In the data rows, 128 means zero.
Here are some points:
[101 189 121 102  93 180 112  88]
[137 102 133 110 135 154 126  87]
[175  93 224 138 159  95 191 131]
[165 157 108  98 120  96 106 137]
[148 150 162 171 114  77 170 154]
[133 153  84 149 116  88 114 152]
[116 135 147  99 122 115 163  79]
[156 131 157 101 183  66 102 164]
[106  91  61 166  92 170 131 145]
[178 172 222  99  93 124  62 115]
[140 128  69  98 103 156 125 164]
[176 136 102 100 181  69  93 200]
[229 178 210 137  45 170  90 120]
[ 90 146 134  90 160 126  97 137]
[ 72 137 131 190 114 177 128  47]
[165  62 148 111 161 114 102 173]
[ 73 155 111 138  92  11 166 127]
[126  65 102  82 216  53 133 154]
[168  86 157 164 132 183 123  86]
[ 89 197  91 130  74 169 163 101]
[ 71 129 162 109 182 161  67  95]
[ 91 134 113 173  83  33 177 103]
[195 156 125 107 144 136 195 125]
[116 151 146  93  97  88 164  38]
[104 173 159  81 175 147  15 131]
[167 150 182 121 133 111 131 133]
[107 150  71 104 126  92 148 159]
[138 107 108 105  84 159 103 135]
[193 127  92 150 141 148 168  59]
[113 140 124  99 106   0 152 133]
[ 52 159  45 147 185 159 139 125]
[120 128 120 144  73 125 109 155]
[ 75 155 135  77 130 149 120 142]
[ 55 220 109 157  42 184 175  57]
[128 122 178 118 123 104  94 143]
[ 72 140  87 129 136 117  91 160]
[159 129 137 142  97 157 116 108]
[186  96 142 138 165 199 131  70]
[ 82 132  84 124 140  99  82 192]
[128 116 111 108 166 158 147  83]
[206  61 157  63 206 109 109 156]
[ 95 139  40 176 157 142 154 117]
[ 94 197  92  93 116 194 100  90]
[125  89  81 182 145 163 165 194]
[155 154 132 136  93 115 130 152]
[ 92 163  70 110 130  54 161 191]
[139 173 121 124  76 177 115 126]
[119 117 163 128 163 151  82 117]
[ 98 174 151 105 169 132 128 112]
[ 95 139  57  77 131 111 170 134]
[127 129  74  84 136 125 162 124]
[ 60 195  49 163 169 128  47 185]
[ 63 144 184  58 111  74 133  61]
[157 140 161 104 141 157 193 118]
[ 89 129 178 107 155  89 127  99]
[ 99 104 143 133 126 171  95 111]
[195 128 119 147 111 193 191  92]
[ 63 120 112 160 161 110 162 170]
[233  66 114 255  47 139 193 111]
[221 105 124 188  97 184 168  86]
[ 80 161 132 146 110 165 143  72]
[119 138  94 104 111  93 163 176]
[ 72 154 141  76  93  96 130  74]
[144 130 125 136 118  78 121 158]
[ 66 168  82 160 105  91  89 188]
[ 48 162 143  92 103 131 127 172]
[169 119 108  77 158  79 119 195]
[125 105 176 121 135 143  84  85]
[ 88 131 144 113 170 203  74 104]
[127 157 157 124 134  81 133 148]
[185 110 145 144 145 210 126  59]
[123  76 114  55 149 105 161 188]
[115 138  76  87 120 103 142 148]
[152 137 156 114 136 100 147 117]
[180 126 125 104 119 187 149  60]
[ 78 155 145  75 142 149 129 136]
[ 77 153 126 110 169 131  90 124]
[110 181  79 150  95 110 111 138]
[208  79 149 201  75 121 163 146]
[118 162 158 145 133 126 123 109]
[ 97 122  79 116 113 148 108 162]
[232 159  85 142  95 111 139 170]
[124 118 145  53 171  93 102  72]
[104 167 169  87 175 154  15 126]
[ 89 143  91 117 117  98 156 154]
[106  69  77 191 155 170 182 201]
[164 173 187 123 139 111 151 120]
[213 128 152 155  40 124 113 255]
[222 173  98  65 108  88 107 207]
[ 59 115  97 211 130 182 186  84]
[164 156 169 133 171 101 212  96]
[156 166 229  65  85 135  77 121]
[138 124 110  21 136 121 167 202]
[132 140 155 102  89 132 118  93]
[100 125  62 108 116 161 118 169]
[166 137  94  90 117 152 134 171]
[ 82 195 100 173  47 169 185  55]
[132  92 161 202 162 110 201 110]
[ 76 156 135 169 126 139 116 107]
[198 111 127 140 129 224 183  52]
[ 51 130 174 122 137 156  98  51]
[139 112 142 135 145 199  89  26]
[ 61 176  64 154 156 186  26 153]
[ 89  40 194 189 208 144 116 103]
[115 170 162 155 137 129 121 102]
[139 156 194 154 184  99 164 119]
[168 126 139 130 109 115 137 116]
[142 104 164 101 139 178  82  93]
[194  66 219 139 156  91 179 151]
[198 109 176 194  46 120 107 255]
[100 119 158 146 146 189  70  92]
[192  88 151 148  80 119 108 250]
[112 119  78 156 149  77 209 177]
[ 97 110  91 101 134 118 160 118]
[200  41 140  61 206 140 105 120]
[ 73 173 145  75 107  78 129  47]
[134 121 160  60 213  90  17 182]
[151 108 100 107 169 160 168  72]
[125 119 146  63 166 106  93  72]
[140 113 143 128 139 156 139  83]
[103 133 142 100 117 104 147  66]
[ 92 154 143 101 153 129  80 117]
[202 164 166  89 124 108  63 129]
[159  99 104  62 214 126  76 170]
[ 20 143 125 114 113 157  85 138]
[210 159  76  76 121 109 113 180]
24 more points follow, each with its number after it:
[ 60 151 140 112 141 143  81 136] 0
[131  78  97 191 124 162 165 225] 1
[131 121 104 182 138 184 137  60] 2
[ 71 123 196  81 141 121  60  89] 3
[143 119  40  90 122 148 135 178] 4
[216  67 158 199  90 112 152 130] 5
[ 74 144 200  79 149 127  77  65] 6
[192 159 193 150  92 149 106 118] 7
[ 50 115 130 141 126  43 131  97] 8
[146 110 139 115 139 158  89  74] 9
[ 93 151  76 162 139 168  43 187] 10
[165  85 160  71 190 144  60  87] 11
[155  93 134 143 104 101 151  99] 12
[103 101 149 203 177 192 184  33] 13
[144 138 165 139  88 126 119 144] 14
[189 107 184 166  59 128 118 255] 15
[114 149  99 157 103 107 109 139] 16
[ 90 141 128  95 169  76 141  57] 17
[116  74 124  71 167 145 144 155] 18
[121 136 152 172  78 166 142 110] 19
[126 143 145 105  82 136 108  99] 20
[110  89 204 152  93 100  95 156] 21
[126 106  82 127 114 151 114 122] 22
[100 142 113  86 154 129 112 144] 23
Which two of these numbered points are nearest to each point below, looking only along the 2 directions in which the first points spread most? Their numbers follow each, nearest first.
[102 144 149 101 113 128  75  84] > 17 3
[101 104 111 126 159 148  86  96] > 17 3
[105 142 120 203 110 207 159  27] > 13 2
[110 185  97 100 116 162 113 107] > 17 3
[ 95 120 167 109  87 102 102 140] > 16 18
[ 56 156 141  61 132 161 109 149] > 0 8
[ 77 112  90 105 159 116 174 159] > 23 10
[174 135 147 120  97 158 230 125] > 7 12
[125 120 137 101 153 180 102 106] > 20 22
[ 81 117 185  98 139 121  78  98] > 17 3
[152 100 191 148 162 123 156 137] > 12 14
[ 66 189 118 112  96 149 112 138] > 3 0
[214  85 119 244  96  89 216 135] > 5 7
[141 105 136 137 100 138 117 134] > 14 21
[130 120  91  65 132  92 168 154] > 4 18
[ 76 135  55 173 155 147 159 117] > 17 6
[132 145 165  81 175 145  31 137] > 23 10
[179 155 170 129 147 107 157 108] > 12 14
[215 128 138 115 114 167 157  97] > 7 12
[ 79 161 142  54 136 101 129  73] > 3 0
[ 41 138 180 115 141 148 102  39] > 6 3
[115 109  45  89 113 100 222 114] > 11 22
[ 40 139 133  77 104 164 126 154] > 0 3
[112 120 145 117 143 133 109 116] > 22 16
[ 99 153 130 122 143 149 106  96] > 17 6
[129 156 115 170 105 186 161  82] > 2 19
[101 175  64 156 181 142  11 151] > 10 0
[ 66 119  91 158 193 156  42 192] > 10 23
[ 94 114 173 163  81 121  70 127] > 22 20
[154 132 160 116 132 118 133 120] > 14 21
[ 87  98 174 201  92 234 133  84] > 13 2
[ 81 128 188  49 139  70 106  77] > 8 0
[139 108  89 133  72 149 111 174] > 21 18
[ 79 133 106  72 106 115 120  91] > 3 17
[ 76 134 159  62 182 122  90 142] > 10 23
[201 153 220 192  83 179  60 107] > 7 12
[122  75 105 183 139 190 148 188] > 14 12
[138 131 105 158  97 127 150 135] > 14 12
[133 133 116 109  67 157 113 131] > 22 11
[117 159 165 130 143 103 151 107] > 22 20
[177 154 178  73  87 137  99 115] > 14 21
[ 89 136 119  83 110 115 128  97] > 17 8
[175 122 121 107 117 176 140  71] > 19 9
[156  75 201 128 164  71 129 152] > 1 21
[122 114 164 136  80 125  77 137] > 11 22
[138 123 148 125 125 162  75  75] > 9 20
[106 123 115 172  59 184 192 127] > 19 2
[129 156 150 145  91 120 124 142] > 11 22
[129  99 185 133  90 104  94 150] > 21 14
[ 87 186 114  87 112 154 124  74] > 6 17
[101 181 120  86 164 153  48 123] > 0 8
[217 118 186 174  62 128 104 255] > 15 1
[120 149 146 108 137  81 150 144] > 18 4
[ 78 153 131 114 128  90 151  96] > 17 8
[ 60 182 139 105 109  94 139  59] > 6 3
[163  93 150  86 173 130  71 101] > 11 21
[144 112 125 180 114 153 138  81] > 19 2
[255  85 100 255 113 109 186 100] > 5 7
[238  83 124 255  83  87 231 119] > 5 7
[221 124 150 129 110 171 147  85] > 7 12
[234  70 123 255  75 117 214 110] > 5 7
[ 72  92 216 102 174  95  43 101] > 8 0
[150 172 167 133 168 103 175 110] > 14 11
[116 154 129 136 134  82 166 154] > 18 4
[126 127 147 156 148 105 173 118] > 14 12
[204 157 158 201  87 150 101 120] > 7 12
[177 106  64  50 179 127 112 168] > 4 18
[205  78 162 186  92 115 168 149] > 5 7
[ 82 160 122 218 100 179 161  43] > 13 2
[119 129 135 201  95 161 146  68] > 2 19
[122 172 104  60 162 125  55 162] > 10 23
[126 142 128 157  98 142 101 117] > 20 22
[170 140 175 105 213  93 139 107] > 21 14
[115  97 105  83 159   0 137 126] > 4 18
[ 54 159  81 160 109 101  80 174] > 10 23
[ 74 136 197 101 152 132  50  65] > 6 3
[114 109 179 105 137 129  89  81] > 20 9
[255  47 139  60 184 102 129 145] > 15 1
[204  80 190 172  32 131 121 255] > 15 5
[120 183  81 145  77  92 132 136] > 16 11
[ 31 223  91 114  48 172 155  41] > 6 3
[137 171 108  82 147 140  78 144] > 23 10
[ 95 102 125 123 145 156  75  88] > 17 6
[ 85 153  64 158 158 180  43 157] > 0 8
[ 56 102  14 197 203 164 189 124] > 17 6
[127 103 174 124 103 115  93 132] > 11 21
[ 97  97 160 151 146 129 155  78] > 9 19
[ 99 106  90  99 130 129 181  94] > 20 22
[ 61 129 118 147 117  31 154 130] > 23 10
[145 125  94 152 117 109 136 151] > 21 14
[ 41 166  41 167 171 164   8 164] > 0 10
[154 133 155 106 133 155 199 131] > 12 7
[162 133 141 136 125  63 159 149] > 1 21
[126  44 151 101 215  70 107 172] > 4 18
[179 117 126 119 119 172 153  67] > 19 7
[ 82 169 157  49  92 123 126  52] > 6 17
[122  89 121  74 173 145 147 150] > 18 4
[104  66  73 180 141 193 176 200] > 14 21
[222  75 101 222  77 123 195 114] > 5 7
[125 135  97  94 112 102 135 186] > 4 18
[133 113 139 116 132 144  94  90] > 20 9
[152 120 113 138 118  99 119 139] > 21 14
[ 62 160  83 140 146 174  46 144] > 0 3
[ 93 127 165 100 148 124  87 143] > 23 10
[227  98 168 174  49 128 110 255] > 15 1
[153 117 140 147 128 127 156 101] > 12 7
[ 70 118 114 132 133  95  61 169] > 10 23
[159 133 157 144  92 141 126 132] > 12 14
[111 108 158 129 147 148  98 105] > 20 22
[117  42 144 108 221  75  99 174] > 4 18
[115 118 164  91 152 164  92  95] > 20 22
[157  70 193 115 173  72 120 158] > 1 21
[114 177 130  67 166 128  48 147] > 10 23
[199 111 160 193  29 138 109 255] > 15 1
[ 74 107 113 200 103 181 147  80] > 2 13
[167 132 147 160 143 138 150  72] > 19 7
[ 79 152 118 195 100 167 144  66] > 2 13
[ 95 227  84  87 111 205 107  92] > 6 3
[ 22 135 127  70 103 179 128 163] > 0 3
[ 69 143 145  87 135  88 140  87] > 3 17
[106  91  90 150 144 178 166 174] > 11 22
[ 84 119 125 161 178 116 156 158] > 16 18
[ 64 128 144 117 142 126  93 129] > 8 0
[108 104 128  96 164 119 149 151] > 18 16
[ 93 154  83 173 149 165  57 140] > 3 8
[138 125 132 115 131 164  96  72] > 9 20
[187  58 101  86 223 117 146 157] > 1 15
[128 112 162 135 159 190  77  82] > 9 19
[ 60 161 152  69 122 169  81 134] > 0 3
[ 62  74  91 138 146 166 169 170] > 16 22
[112 153 151 101 106 116 127 113] > 22 16
[147 114 152 132 128 183 112  98] > 19 9
[ 96 130 199  53 129  88 103  82] > 8 17
[116 104 148 107 151 139  89 104] > 22 20
[143  69 142 212  99 132 161 109] > 7 12
[102 117 158 146 132 168 106  97] > 9 20
[100  76 177 177 192 160 141  88] > 19 9
[ 72 123 208 115 158 157  49  36] > 6 17
[156 113 130 139  42 157  74 138] > 14 12
[ 62 165  84 164  89  96  85 182] > 10 23
[116 149  80  95 116 130 137 125] > 16 22
[ 88 186  82 120  93 108 141 149] > 23 8
[156 110  71 126 104 133 149 159] > 21 1
[ 79 193  63 168 170 126  49 192] > 10 23
[111 132 163 128 127 153  84 128] > 22 20
[ 63  81 186 215 167 203 118  41] > 13 2
[139  65 129  96 218 137 137 128] > 21 18
[121 127 150 142 138 105 154 121] > 11 22
[ 56 191 104 184  83 206 158  30] > 13 2
[157 138 152 137 137  45 161 149] > 1 21
[ 79 132  88 153 147 143 163 116] > 17 20
[ 44 120  86 144 115  99 111 190] > 10 23
[ 64 157  49 146 146 104 177 145] > 8 23
[ 87 139  97 114 139 136 143 133] > 8 17
[134 148  94 143 124  89 110 145] > 18 4
[ 97 146 160 116 129  99 129 124] > 16 22
[145 111 135 105 143 166  96 117] > 22 11
[ 98 104  76 150 141 103 156  88] > 20 22
[159 151 162  80 132 148 242 134] > 12 7
[ 84 140 131 187 101 155 167  77] > 2 19
[136 126 103  90 111  98 172 127] > 21 11
